In the data rows, the value 128 means zero.
Here are some numbered points:
[ 20 135  85 126 196 178  71 150 207 136 136 113 118 140 121 119 178 132
 209 119 164 196  52  81 164] 0
[138 184 170  86 105 119  85 164  84 142 111 136 132  89 255 171 147 119
 150 111 119 127 126 134  96] 1
[159 166 142 137 137 130  94 145 102 130 129 159 124  74 157 141 144 127
 153 109 123 187 108 146  95] 2
[166 124  98 132 152 152 114  98 179 131 145 122 127 146  39 128 136 160
 143 154 143 185 148 143 133] 3
[105 106 186 147 120 128 130 142 157 125  75 105 133  87 156 146 131  98
 176 168 134 159  92 156 140] 4
[151 162 152 183 135 171  83 110 181 126 194 157 153 102  61 165 163 147
 131 121  70 159 177 165  52] 5
[219 169 214  89  56 155 153  68 171 130 197 101 145  60  83 174 142 154
 116 118  74  88 168 129  51] 6
[151 134 117 115  77 121 141 106 159 118 128 136 111  78 176 106 137 150
  91 156 123 103 128 111 124] 7
[ 79  93 106 124 126 116  94 156  92 133 173 121 121 130 148 143 152 139
 136 133 142 155 124 145 145] 8
[105 116 115  95 137  81 102 155  91 128  78 123 122  81 142 150 142 104
 148 108 182  94 102 126 178] 9
[137  88  74 140 113 106 205  88 147 119 133 115 121 182  50  68  71 155
  44 134 137 101 182 154 144] 10
[ 73 125 110 122 122 115 119 121 131 124 117 165 144 143  21 173 109 136
 113  99 126 117 118 133 116] 11
[136  98 131 162  96  92 128 147 113 132 108 154 123 155 181 125  73 151
  97 140 138  92 106 115 157] 12
[103 118 135 145 173 118 116 129 131 127  84 168 138  48  30 109 107 140
 115  85 154 122  85 132 140] 13
[ 92 170  96 143 185 163 141 142 128 133 156 128 113 148  39 113 130 132
 166 152 165 216  62 136 138] 14
[ 94  91 114 180 176 179 153 121 178 129 181 108 123 136  53  85 117 125
 152 147 146 196  96 108 127] 15
[ 95 117  82 138 167 158 176 120 191 129 136 113 118 133 115  94 109 143
 159 135 144 179 145 177 132] 16
[136 139 131 110 118  96 190  78 130 115  99 141 119 105 110  98 126 147
  73 131 116  69 142 163 123] 17
[146  69 108 129 125 123 180  86  25 124 102 144 136 139  71 101 109 143
  66 142 125  67 152 149 136] 18
[ 64 121  86 141 156 114  96 141 103 129  73 132 134 144 198 131  89 128
 134 123 162 140 115 128 141] 19
[153 155 175  89 130 157  86 181 122 125 193 131 143 148  39 165 159 135
 107 113  99 130 158 125  97] 20
[ 16  94  64 163 210 174 107 106 153 132 156 121 117 185  90 139  96 167
 199 158 149 209 115 120 158] 21
[156 147 136 141 100 209 112 139 244 139 255 126 137 119 221 174 158 191
 130 113  63 200 199 136  58] 22
[188 159 161 144  83  62 123 113 141 121  95 206 172  48 228 177 110 108
  71 107  74  25 137 112  74] 23
[115 123 121 129 100  99 106 147 121 121  82 134 118 159 110 126 130 119
 110 154 146  89 146 146 150] 24
[131 203 196 151  67 158 135  98 181 138 158 145 136  92 193 156 129 181
 132 145  63 151 181  87  60] 25
[116 127 120  99 139  80 105 163 111 129  42  81 116 127 208 123 121  93
 169 122 174 103  62 100 162] 26
[177 122 132 148 140  93 105 108 155 133 115 119 132  68 255 119 105 108
 130 103 150  88  93 139 166] 27
[160 119 156  96  99 156 125 133  85 151 219 133 126 136 166 145 154 160
 118 156  85 149 160 136  89] 28
[ 66 110 102 108 180 123  98  99  72 129 117 126 128  92 192  94 105 133
 108 107 143 119 115 145 159] 29
[110 144 168 129 175 125  75 149 157 128 174 150 153  90 181 180 137 139
 136 126 109 133 126 119 101] 30
[148 112 141 105 138 103  96 132 159 128  81 133 140  87  77 143 140 106
 117 104 109 113 131 107 123] 31
[ 95 115  97 138 132  91 128  94 128 120  26 118 130 115  25 121 121 118
 147  89 141  77 138 107 140] 32
[183 145 171  89 121 102  67 189 106 136 227 135 136  52 218 178 166 116
 155 102 119 119 112 126 107] 33
[140 146 119 116 105 121 166 159  85 124  82 131 120 127  10  95 132 103
 112 140 145 110 116 149 148] 34
[144 114 120 121 131  94 108 174 133 125  82 124 120 138 142 133 147 108
 127  91 144  77  85 144 160] 35
[112 137 125 126 107 199 147 117 155 141 227  99 136 193  94 111 122 177
 127 150 102 187 173 154  92] 36
[181 152 138  96 116 161 150 154 167 152 100  68 110  23 160  89 197  89
 175 128 140 160  94 108 119] 37
[ 99 134 101 153 150 146 191  77  64 122 111 117 105 185 215  83 114 134
 125 172 139 153 144 151 150] 38
[ 86 124  96  89 113  96  99 138  93 138  87  94 137 125  39 129 106  79
 121  83 147 103 110 151 161] 39
[ 91 167 178  75 140 124  69 135 172 137 108 105 131  88 181 162 156  81
 164 122 135 155 105  80 112] 40
[ 32 122 103 138 176 141 131 131 148 131 135 116 113 140  47 109 133 129
 162 125 158 173  92 123 166] 41
[ 98 119 116 127 126 109  81 135 159 131 135 156 147 133 120 134 132 132
 122 116 132 104  88  98 133] 42
[135  69 132 113 130  98 147 167 114 120  65 114 131 142  88 133 110 107
 123 171 165 123 107 103 169] 43
[153 114 131  97 130 105 161 112  93 120 116 130 127 172 180 105  82 133
  74  92 135  78 140 162 130] 44
[122 128 128 123  99 100 127 152 112 129 105 141 131 135 104 119 124 105
 120 128 139 130 117 128 159] 45
[186 139 150 118 105 158 115 132 114 133 151 198 140 184 149 176 164 146
 155 151  92 152 155 109  94] 46
[ 31  91 121 153 110 155 119 128 129 141 154 147 115 138 102 159 154 159
 176 143 140 145 118  79 141] 47
[123 127  87 151 140 156 173 137 159 130 143 116 111 174  61  82 129 126
 154 135 150 171 118 134 150] 48
[194 193 192  73  45 139 131 126 182 132 164 133 143 168 221 154 161 139
  78 130  68  85 184 111  62] 49
[ 71 110 129 149 166 137  84  82 175 122 128 119 127 158  77 163 106 168
 150 109 140 154 123 134 136] 50
[ 67 114 105 193 180 181 114  90 152 125 160 156 135 182 160 141  79 155
 171 138 134 188 131 116 127] 51
[160 137 130 122  86 180 131  98 191 125 217  87 116 117  74  75 122 103
 158 170 124 161 121 131 108] 52
[102 147 139 154 152 175 151  91 177 129 168 132 139 188 168 151 133 148
 128 120  98 156 174 119  85] 53
[140 172 162 125 104 164 110  59 181 137 158 135 147 174  45 170 117 202
 115 103  72 142 178 132  63] 54
[229 185 184  94  72 108 123 141  92 125 114 101 156  89 172 191 136 137
  34  87  60  49 165 100  60] 55
[184 130 159 105 129 108  90 149  60 133  67 113 139 117 196 123 137 129
 136 114 127 116 125 128 131] 56
[125 135 124  97 130 177 159  92 175 132 175 122 119 129 155  95 104 141
 133 141 136 163 114 131 112] 57
[ 73 104 110 188 166 157 101 108 118 120 209 159 165 211  60 172  85 200
 163 104 102 181 156 130 116] 58
[178 113  82 128  93 103  89 116 100 124  90 113 125 146  29 125 153 112
 152  98 150  81  85 102 152] 59
[139  95 121 145 151  85  89 144  97 130 112  98 129 125 174  91 170  89
 121  77 160  96 121 111 169] 60
[139 130 135 114  88  99 137 141 115 130  79 108 129 170 194 126 121  80
  99  90 128  68 129 120 146] 61
[ 72 114 123 119 149 160 111 141 145 146 136  94 122 180 173 123 211 118
 220 116 157 215  82 132 156] 62
[ 78 104 100 192 184 163 101 112 137 122 214 108 124 163  50 125 124 149
 179 166 143 200 125 136 138] 63
[ 92 102 123 101 162 131  90 145  76 123  92 124 123  78 202 115 128  97
 121 106 153 117 106 119 151] 64
[ 98  85 130 115 128  85 108 151 191 125  50 139 126 174 192 144 124 103
 129  96 150 144 121 157 166] 65
[115  58  95 155 126 148 117 155  90 137 154 115 121 143 116 116 126 106
 162 108 165 175  82 121 160] 66
[162 134 174  41  51  81 145 107 127 146  80 124 120  37 171 145 170  80
 123  90 117  79 142 108 119] 67
[132 119 114 175 162 162 105 134 120 137 194 102 128 144   0 161 145 121
 186 104 147 183 116 139 118] 68
[ 49  70  82 155 191 168  92 161 144 138 161  99 108 165 233 132 143 134
 224 112 168 202  77  81 166] 69
[172 127 123 139 134 106 151 120 104 118 151 131 128 194 201 126 147 126
  83 137 129  86 125 130 127] 70
[ 96 151  99 135 110 106 162 178  96 118 113 106 126 191  98 110 130 149
 116 150 134  79 134 169 154] 71
[ 69 174 131 162 141 172 137 105 155 130 213 129 141 177  22 170  79 184
 124 112  86 176 199  96  86] 72
[127 151 181  98  93 150 104 127 134 142 140 122 116   1 173 154 156  83
 160 108 100 113 168 113  83] 73
[ 88 157 127 121 177 101  96 176 118 132 148 112 132 125 135 132 140  87
 145  92 162 122  69 131 158] 74
[214 133 171  91  64 130 116  96 175 136 153 134 139 142 114 139 156 143
  88 109  86  95 167 105  82] 75
[208 111 190  57 156 138 136 159 183 139 133  94 129  76 171 118 184 109
 139  69 102 120 126  83  88] 76
[151  78 107 125 137 119 139 116 153 129  40 124 135 159   0 128 107 158
  92  87 133  90 132 147 127] 77
[111 148  97 155 192 140 164 113 211 119 125 111 117 148 135  53 156 141
 136 155 143 165 123 148 163] 78
[139  95 114 105 134 109 118 167  81 134  67 102 121 115  97 145 127  69
 164  78 176 138  70 118 175] 79
[100 117 121  90 130  91 112 167  71 130 114 150 129 115 125 111 110  97
 112 169 148  90 120 130 160] 80
[143 139 196  88  78 167 138 150 170 145 151 113 124 145  68 162 173 133
 156 163  99 152 156 110  97] 81
[105 112 112  96 104  97 107 127 175 120  82 132 118  83 192 133 122  90
 110 125 144 106 104 134 146] 82
[ 72 149 153 110 147 129 101 134 146 133 180 121 131  54 219 164 143 158
 163 108 137 168  95 123 136] 83
[153  82 135 106  97 105 165 178  80 119 113 149 117  90 176  98 148 147
 117 147 131 103 109 175 159] 84
[148 161 169 150 139 170 125  92  80 131 180 111 120 159  57 123 115 158
 137 131  84 134 181 108  79] 85
[216 184 197  72  48  86 202  48 182 119 112 158 151 166 163 118  96 145
  23 177  63  18 211 107  71] 86
[138 208 199  58  94 105  90 194 123 145 110 101 124  32 128 148 216  45
 148 114 128  79  84  84 116] 87
[255 164 197  55  12  37 171 108 121 125  65 170 162 177 195 161 124 155
   0  83  44   0 192 131  78] 88
[ 93 130  98 153 161 126 118  65  73 116 136 116 125 178  34 135 116 166
 128 125 141 173 114 155 142] 89
[ 82 122  81 103 155 138 173 139  85 123 172 107 105 110 132  90  92 134
 157 175 144 182 138 127 135] 90
[189 153 197 118 142 159 118 115 101 140 236 112 136 108  80 138 154 140
  82 172  73 136 174 144  68] 91
[102 117 121 140 176 145 106  99  45 119 117 142 151 147 147 141 105 175
 105 102 138 142 124 122 141] 92
[ 84 125 160 177 133  74 118 137 137 122  69 168 125 105 195 103 127 119
  95 126 128  91 109 142 149] 93
[145  83 137 102 111  72 159 130 153 125 116 131 125  83 180  94  74 121
  70 100 136  54 141 175 155] 94
[134 144 113 141  98  85 120 166 119 129 127 124 160 102 135 142 135 142
 112 120 106 101 103 139 120] 95
[122 135 116 181  75 124 166  70  37 118  53 155 119 170 140  80  98 157
  71 119 120  76 147 165 147] 96
[ 99 121 124 168 126 150 178 104 110 123  71 104 108 104  82  74 101 116
 107 152 146 160 143 127 153] 97
[123 171 161 104 120 123 106 130  99 131 145  89 124  42 116 157 163  82
 180 110 139 156 132 106 126] 98
[124 118  99 143 155 159 118 150 161 129 119 132 107 224   0 128 148 140
 144 125 150 167 138 107 152] 99
[103 157 115 108 122 136  57 163 141 123  97 170 115 109  91 193 169 127
 166 126 135 184 113 118 124] 100
[ 90  83 131 127 131  80 136 141 145 119  76 147 123 130  91 112 129 143
  62 105 138  82 166 161 134] 101
New points follow, each followed by the number of its nearest point above by angle.
[108 116 135 175 156 146 155 148 160 126 162 125 123 122 114 126 125 134
 152 140 145 166 101 126 125] 15
[ 61 148 116 131 161 110 101 160 146 123 147 122 148 148 102 160 176 111
 176 141 135 125 116  97 115] 0
[ 86 139 120  90  94 125 115 124 193 136  47 120 116 160 143 129 136  90
 146  99 162 120 145 117 166] 65
[123 142 140 127 165 161  98 140 193 124 189 120 115 146 148 133 142 106
 192 103 130 175 114  87 112] 0
[143 119 123  93 120 100 134 144  77 138 128 118 118  84  55 135 158  97
 138 134 139 114 117 120 121] 34
[132 136 137 107  61  87 150 154  82 131  37 126 115 131 243 158 132  96
 109  96 137  81 112 139 170] 61
[ 85 134 112 105 137 107 124 115  92 132 117 120 132  97 153 111 133 132
 106 131 150  94 124 120 150] 29
[122 171 153  93 160 117 109 155  86 123 183 148 139 171 108 169 136 129
 159 130 119 132 127 113 111] 20
[131 102 120 128 151 103  96 128 172 130  82 110 125 129 156 142 126 126
 119 128 142 139 106 140 133] 65
[101  80  94 149 168 141  87 138 140 125 156 142 128 240  94 144  97 163
 120 153 138 160 158  87 142] 58
[255 149 220  96   9  43 132 115  33 128  85 138 143  92 173 128 148  82
  19  72  79   0 135 178 119] 88
[113 137 129 103 158 100 105 185 107 127  91 112 125  42 250 135 126  96
 138 101 158 140 112 151 155] 64
[ 82 111 146 158 168 115  54 154 215 115 115 162 157 248 195 179 157 145
 135  94 118 131 131 110 119] 65
[ 59 136 115 119 148 158 118 134 166 130 138 127 123 184 255 167 138 165
 176 152 136 196 112 140 131] 69
[116 187 151  94 126 105 110 165 145 139 123 183 131 107 129 150 143 102
 101 135 122  86 100 137 131] 87
[135  94  98 136 128 108 188  74 134 127 143 119 123 127  20 118 130 101
 104 162 150  89 111 140 158] 10
[150 158 152 118 114 134  70 140  91 136 174 143 140 132  71 164 139 131
 171 134 123 162 137  91  95] 20
[146 168 113 140 101 101 163 110  56 112  58 131 142  37  50 119  97 131
 109 134 144 124 136 136 144] 34
[179 147 169 112  82 143 107 113 146 137 137  85 136  93 208 172 135 129
 134 163  92 107 133 128  85] 49
[191 146 184 119  58  69 166 121 193 124 119 168 156 161 255 144 109 133
  28 121  80  21 165 148  82] 88
[168 123 146 139 123 166 141  97 178 119 126 118 129  62 115 152 111 182
 137 135  87 146 146 136  75] 6
[126  56 114 181 126 148 200 146 203 131 115 142 109 155   0  60 147 110
 129 174 146 145 108 154 153] 48
[140 118 143 107 170 129  94 141 131 126 114 130 121  54  88 137 136  89
 147  94 145 124  89 131 156] 13
[108 125 108 126 145 160  61 167  88 129 134 116 141 124  92 179 129 153
 149 122 136 165 120 106 124] 100
[148 100 118 122 133 135 128 148 147 132 122 160 140 150  64 136 140 134
 173 109 128 156  97  85  94] 99
[ 99 122 145 152 127 137  74 143  73 131 160 143 138 223 136 171 126 127
 155 101 123 155 138 119 119] 58
[181 159 176  55  66 165 142 160 174 145 161  90 118  20 109 124 202  83
 176 119 121 140 114 110 106] 37
[ 70 102  98 172 167 181 161 100 122 133 151 114 116 184 208  98 134 121
 170 129 154 176 107 114 135] 69
[192 134 182 103 102 136 122  90 195 127 127 141 148 132  86 150 152 124
 101 105  65 100 172  81  64] 75
[103  99  92 153 139 134  98 152 101 125  67 150 123 172 221 137 119 126
 139 126 143 150 120 135 159] 19
[ 78 135  59 159 166 173 165 118 243 124  98 122 112  99  96  87 104 133
 163 158 133 194 111 158 148] 16
[163  81 106 156 134 107 135 133  35 125  73 136 127 106  98 121  96 120
 142  81 161 111  98 129 160] 79
[196  95 131 156 123 101 183  61 107 115 138 130 131 238  27  90 100 161
  41 165 105  57 165 163 122] 10
[164 190 169 118 130  90  95 141  54 123 129 178 154  46 104 159 140 122
 139 108  98 127 108 182 107] 2
[158 146 168 129 134 124 111 137 117 135 178 141 149 132  92 174 139 130
 151  86 117 135 102 133 118] 20
[ 92 100 100 132 156 166 152 126 131 132 202 119 113 170  95  89 145 132
 167 205 148 160 127 154 124] 63
[103 142 126 106 142  90 108 150  91 113  86 128 121  71  71 131 131 102
 138 128 159  93  91  98 156] 9
[ 76  68 117 138 153  96 105 136 138 116  91 118 120 142 254 146  63 133
 142  85 148 139  88 108 161] 19
[ 67  68  88 165 178 126  95 135 139 128 187 118 130 174  34 160  72 152
 151 160 147 165 130 163 130] 63
[ 78 114 110 145 134 106 148  94 101 123 133 163 130 178 172 140 131 127
 106 119 124 124 126 109 151] 38
[121 155 119 166 155 150 139 108 137 115 101 136 114 147 220 101  89 122
 139 159 142 166 121 148 156] 38
[137  96  85 166 141 124 160 137  76 112 120 142 128 134 100 141 102 138
  87  99 129 109 114 158 131] 18
[203 155 225  73  39  74 119  85  92 119  47 163 145 101 225 155 146  99
  40  85  89  10 136  99  99] 88
[ 93 103 124 143 131 125 104 117 172 132 162 171 145 207 132 141 115 150
 110 113 123 141 133 140 126] 58
[211  99 156 105 125 166 139  91 102 130 228 133 132  87 224 129 159 147
 117 111  88 144 165 144  94] 28
[151 117 132 138 124 146 152 155 169 137 126  93 137  59 183 117 130 116
 176 158 128 148 115 109 119] 37
[130 122 113 129 147 109 133 134 147 119 123 141 123 132 200 134 137 141
 102 144 149 102 108 143 157] 27
[112  88 100 143 112 115 148 136 105 128 124 148 124  55 109 130 154 118
 130 122 174 120 108 139 177] 9
[163 103 143  88 108  88 103 117  61 122  97 149 146  73 184 164  93 123
 115 120 121  93  92 105 141] 56
[173 161 173  61  83   4 128 171  17 122  40 167 124  29 127 141 139  54
  57 100 124   0 118  92 166] 67
[ 51 105 119 134 131 157 124 109 134 132 155 153 111 117 115 159  94 139
 149 131 154 143 135 107 142] 47
[ 54  89 115 162 172 148 147 192 144 130 128 142 131 118 183 109 135 132
 132 151 145 154  84 109 136] 69
[123 129  92 149 136 149  91 141 139 124 132 111 120 179 148 118 166 104
 219 139 142 188  91 148 118] 62
[154 130 192  89 126  92 121 204 120 143 143 132 125 114 136 174 175 103
 123  97 118 101  95 129 119] 87
[109 104 160  89 148 147  76 176  99 130 162 115 140  39  47 169 164 140
 185 114 126 159 119 121 115] 98
[117 140 130 106 158 101 134 143 114 125 108 124 140  76  65 125 119  97
 128 104 140 105 110 115 137] 13
[ 91 143 111 119 125 142 122 132 134 131 120 104 130 103 190 118 105 150
 180 157 159 175 120 174 134] 83
[192 148 155  91  61 131 153 158 132 128  91 167 117   0 177 109 149  97
 107  97 109 106  88 106 117] 67
[ 84 107 134 163 149 153 103 157 113 124 181  78 130 108   0 148 172 113
 195 143 129 179 102 116 120] 68
[105  77 145 154 130  98 109 130 134 124 139 133 130 114 145 146  95 142
 119 151 117  99 139 113 117] 12
[175  78 107 126 108 105 137 100  99 131  96 113 119  87 177 120  85 115
  95  99 140 103 137 155 163] 94
[129 142 140 112 162 108 100 157 188 124 151 116 147 105 188 156 129 141
 126  57 113 117 132 123 107] 30
[133 130  88 143  97 117 208 104  84 120  81  96 118 112 148  71 108 146
  82 167 143 109 146 160 136] 96
[139 144 136 162 168 112  71 168 141 127 134 159 134 147  78 156 164 130
 135 136 118 145 114 108 134] 100
[139 163 130 119 107 109 137 130  42 122  62 125 117 207 121 127  97 117
  87  87 141 112  95 143 141] 96
[131 101  92 172 185 117 121 125 181 123 105 170 138 206  60 140 131 142
 124 164 125 123 145 153 115] 99
[180 130 147 136 116 138 128 153 117 131 179 113 115  49  92  92 177 115
 173 136 139 144  84 123 131] 37
[149 136 151  80 133 111 123 144  87 114 158  99 128 144  80 136 131 106
 152 141 120 125 101  95 139] 20
[101 117 107 144 113 112 104 175  75 128  87 134 110  65 237 132 133  92
 142  92 176 112 106  90 173] 64
[ 84  72 110 144 125 131 120 109 105 121 145 151 139 166   0 148 138 119
 117 117 133 128 116 134 134] 11
[140 116 120  92 122  99 145 138 169 134 137 136 116 133 142 108 149 106
 109 106 121  92 122 159 143] 94
[178 160 142 162  80  79 195  74  75 105 152 165 154 223 223  97 139 129
  39 167  74  44 156 133 100] 70
[ 91 124 109  71 118 110 106 184 166 136  63  82 116 152 134 155 182 103
 158 129 148 130  73 111 152] 26
[ 99 141  83 123 155 160 175 122 176 117 157  76 121 184  75  56 118 129
 152 193 137 180 110 168 129] 48
[ 63 144 121 127 186 159  94 156 112 116 146 117 145 195 115 179 141 185
 146 112 116 168 123 102 108] 58
[ 76 171 120 155 164 136  78 123 163 121 162 175 143 200  91 201  97 151
 119 116 117 180 128 130 124] 58
[107 100 122 120 143 111 117 163  84 130  75 127 131 142  93 133 136 121
 148  92 141 115 116 124 144] 79
[ 88 133 120 135 140 151  80 137 156 130 161 154 148 128 110 133 114 167
 169 106 127 160 133  98 112] 58
[180 144 147 131 104 130 128 185 105 133 119 129 142  59  76 169 157 127
 124 133 104 118 127 115 110] 87
[135 139 102 162 136 107 168  96 144 113 117 123 136 127  93  94  69 142
  69 154 127  97 154 164 131] 10
[162 123 171 125  82 111  90 136 111 130  66 148 123  99 155 137 123  94
 162 102 126  57 132 109 112] 67
[129 109  82 141 175 161 175 113 132 127  98 115 116 203 115 107  94 127
 149 130 154 161 131  89 154] 48
[104 149 113 145  90 125 175  88  94 122 112 113 119 143  42  74  88 107
  98 145 119  86 179 108 144] 10
[ 61 109 108  80 120 109 106 184  94 122 139 137 125 131  18 128 127 108
 125 123 146 104 140 133 154] 39
[104  83 125 101 122  98  98 176 100 139  92 114 111 129  60 125 151  77
 191 111 154 134  74  87 172] 79
[ 90 122  97 149 177 154 220 117  97 118  70  71 101 166 168  46 112 128
 165 183 147 176 111 136 149] 38
[ 82 130 113 164 139 137  83 124  93 124 124 147 137 140  56 138  79 147
 145 125 124 140 110 155 129] 89
[126 167 130 111 121 164 105 123 158 148 183 100 121 107 219 152 133  95
 126 158 115 152 151  86 108] 22
[156 124 137 167  95 128 142 168  42 122 109 150 113  53 199 130 171 114
 117 138 122 103 140 126 140] 84
[194 119 163 156  73 100 162 100 109 116 124 170 163 145 153 130 125 163
  36  92  81  48 155 120  75] 88
[167 198 198 116 116 185 155 120 205 144 236 106 120 127  47 147 181 160
 156 148  97 163 170 104  63] 81
[ 93  87  88 120 122 132 163 100 168 125 141 167 117 190 156 127 105 150
 137 137 128 159 138 114 142] 51
[ 75 119  81 145 127 160 102 140 174 132  99 111 119 161  38 137 126 153
 147 102 138 158 162 114 133] 99
[161 110 138 120 137 113 137 102 149 127 132 146 117  88  80 103 126  79
 128 112 158 134 101 138 152] 13
[146 134 148 134 106 197 121 142 169 130 245 134 117 213  71 138  72 174
 124 129  98 175 189 121  83] 36
[ 87 129 116 109 104 101  82 140  42 129  76  94 124  92 151 155 149 116
 146 128 166 109  76 106 162] 9
[191 155 180  98 117 177 114 140 211 149 146  85  98   0 154 153 168  84
 173 121 127 191 106 108  97] 37
[ 54 142  80 149 155 147 157 148  73 135  84  94 100  92  70  64 137 108
 174 151 161 188  75  96 171] 41
[123 102 143 141 180 107 104 149 161 126 133 140 120  74  13 132 101 126
 105 116 137  90 144 149 152] 13
[139 110 108 133  68  92 128 145 133 128  60 106 125 130 161 109 129  82
 125 108 165 122  85 131 148] 26
[ 43 136  76 172 182 172  85 128 128 118 113 128 118 180 117 142  99 142
 167 130 155 193 131 132 164] 21
[113 144  80 185 127 127 195 108 130 116 168 139 124 122 161  85  50 162
  76 157 136 114 149 138 154] 10
[164 121 141  79  82  43 163 148  44 117   4 155 137 114 239 114  60  88
  22 111 122   0 139 140 168] 61
[169 182 152 111 105 125 118 128 130 127 193 148 134 194 133 128 165 133
 113 135 103  95 127 116 100] 49
[177 161 166 181 133 178 124 139  82 128 204 134 127  65 106 169 106 162
 110 160  75 136 164 132  86] 91
[195 169 205  89  97 129 130 138 178 138 234 149 141  52 118 171 130 165
  96  95  50 112 196 110  40] 6
[ 94 141 125 131 154 108  86 134 151 122  87 117 120  92 129 133 106 110
 150  98 156 134 125 114 157] 9
[199 213 195  90  51 121 108 103 169 121 193 116 140 118 182 155 174 150
  92 111  56  88 182 134  59] 49
[ 94 145  95 140 132 101 128 144  84 116 137 103 117 108 111  97 133  94
 101 129 149  94 105 131 169] 80
[130 139 120 154 118 119 156 131 176 116 151 182 137  81 118  86 154 118
 101 169 133 118  90 117 130] 7
[145  95 124  96 135  48  95 116  89 118  90 208 155  95 161 168 124 135
  82  96 132  54 109 121 148] 23
[196 139 159 101  54 184 143 179 113 152 117  41  94  93 186  86 180  69
 181 148 118 161 120 132 106] 37
[132 115 124 144 111 129 102 119 188 130 152 128 130  88 173 166 128 122
 149 139 133 142  90 135 127] 83
[133 161 141 142 136 124  72 113 140 143 154 153 156 169  11 167 123 126
 159 117 128 147 132 122 106] 68
[155 137 170 129  85 139 103 150  69 140 152 122 128 117 172 151 122 107
 137 137 121 146 133 123  98] 1
[127 172 167  69 123 170 118 127 146 134 110  92 108 139  76 140 152 126
 166 106 111 139 129  92 108] 81
[ 34 133 121 149 126 146 125 124 120 134 112 142 129 115  10 104 138 115
 143 148 141 128 144  98 150] 41
[114  76 127 162 161 122  81 139 119 128 155 159 131 240 145 157 134 151
 152  93 127 145 121 112 118] 58
[ 93 117 110 135 120 108  93 135 156 124 110 108 110 142 222  98 128 121
 184 114 165 158 114  93 179] 69
[ 51 125 106 174 203 157 121 109  96 127 117 117 110 122 142 137  86 139
 145 166 163 159 138 171 155] 21
[255 123 191  78  14   0 188 103  90  99  76 184 170 134 177 120  79 121
   0 142  40   0 174 146  91] 88
[198 157 119 112 102 147 195 133 158 123 136 121 131 165 118 107 147 100
  98 161 133  94 127 141 106] 86
[221 206 184 101  84 135 113 180 138 137  94 125 109  21  60 143 158  88
 133 132 119 111 144 150 100] 87
[205 161 160 105  81 133 135 114 133 131 185  71 132  43  97 178 145 159
 110 117  72 101 178 143  73] 6
[212 168 189  71  75 146 117 100 124 124 115 129 129 127 255 136 128 111
  94 148  79 109 181 121  58] 49
[158 128 100 153 196 129 127 123  84 121 145 147 151 118 169 144  99 149
 106 101 117 110 109 153 124] 92
[ 98 138 115 119 132 130 125 122 169 120 102 151 140 141 107 107 131 129
 146 101 148 160 105 112 131] 0
[120  96 117 134 131 122 129 127  93 121 204 140 127 153 147 141  70 171
 117 101 121 138 161 111 149] 58
[183 207 190  51  65 108  53 198  58 147  85 119 124   0  80 147 194  74
 135  94 115  63 109  70 104] 87
[159 186 168  89  91 132 103 146 124 144 184 112 132  72  98 167 168 100
 189 122 130 169 129 114  98] 98
[138 105 148  97 131 131  79 138 143 127 154 138 142 119  62 175 128 111
 134 107 125 117 107 111 118] 20
[ 67 128 117 133 128 115  82 158 126 128 177 133 148 113  50 156 109 110
 106 124 122 109 117  91 133] 11
[130 113  89 124 115 106  80 142 115 124 109  99 120 101 202 151 162 143
 171 133 158 135 109 104 154] 26
[ 88 111 113 138 167 120 130 152 112 131  91 117 113 122  99 157 119  81
 166 130 157 144  82 138 168] 79
[135 156 138 128  93 137  75 180 148 141 144 130 137  87 162 175 154 153
 147  73 145 143 103  95 109] 33
[140 102 100 115 142 104 139 158  74 126   6  91 122 117 255 124 130  77
 121 108 157  93  99 111 162] 26
[143 166 152  60  55 124  50 156 106 144 138  80 133 124 248 177 163 117
 167 111 128 127  95 104  98] 1
[ 44 108  98 144 175 169 121 136  90 133 151 134 118 181 134 127 104 144
 169 155 141 179  90 120 139] 21
[132 137 131 130 151 115 140 143 123 119 137 165 120 129  56 126 140 132
 119 123 145 107 148 130 154] 34
[ 98 167 179 130 101 140 110 157 186 126 183 106 124 154 163 139 147 122
 131 127 112 159 168 174 124] 22
[ 74 118 105 161 126 110 134 120 133 129  98 121 126 130 152 117  72 125
 121 116 131 113 134 153 158] 19
[126  79 155 121 167 110 107 174 162 130 103 127 144 183  37 161 149 121
 146  77 125 131  99 113 117] 99
[114  93  74 130 166 125  87 174 152 114  87 133 115 149  92 118 150 129
 178 114 162 182  94 107 162] 0
[121 147 115 109 169 102 146  91 121 118  90 123 119 187 120 102  92 143
  98 103 126  82 108 157 156] 44
[178 145 187 122  63  97 116 132 174 132 132 137 141 133 255 155 181 124
  93  83  80  83 150 113  85] 49
[167 165 162 141 108 198 121 111 121 142 175  81 121 137  83 124 146 152
 153 134  95 161 184 125  72] 85
[ 91 141 132 111 152 125  52 170 126 126 200 166 150 125   0 171 117 169
 146 149 120 139 122 142 112] 20
[140 108  93 133 124 135 137 180 124 132  64 127 127 188  72 101 142 124
 154 123 140 142 120 162 145] 99
[123 140 141 125 107 148 100 135 130 139 110 125 129   0  62 161 136 120
 165 113 140 148 132 115 111] 98
[ 92 135  95 125 138 155 153 164 107 135 106  86 109 162 142  61 121 125
 155 187 158 177 111 138 152] 90
[134 150 139 114 109 119 107 132 127 115 113 139 128  76 123 145 123 121
  84 113 127  93 164  78 132] 55
[135 114 115 168 133 149 109 177 122 117 176 129 135 239  88 159  97 151
 159  99 134 152 121 128 125] 58
[145 142 171 117 149 144  84 200  92 139 158 137 118 130 154 150 161 106
 143 105 118 142 133 164 117] 33
[169 158 162  95 108 102  99 153 101 130 109 122 128 129 125 146 175 111
 145 163 138 115 111 120 132] 87
[255 150 189 130  35   2 190 103 154 103 102 202 186 159 255 112 101 133
   0  71  24   0 200 142  67] 88
[ 70  67 112 160 135 153 177  91 103 128 117 111 113  84  26 101  94 136
 140 204 148 154 143 143 143] 97
[ 85  71  58 150 197 121  92 117  87 122 114 173 123 165 105 130  96 159
 150 114 147 158 113 136 160] 21
[100  89 110 152 119 142 180 107 149 122 151 130 112 118 158 120 153 120
 109 135 126 152 138 155 138] 16
[174 147 144 149  92  59 107 145 143 109 122 141 142 146 130 164  91 134
  74 102 104  67 153  90 126] 88
[133  94 134 129  84  92  94 160 118 130  13  85 113 104 208 151 165  81
 157 108 160  83  89 115 178] 26
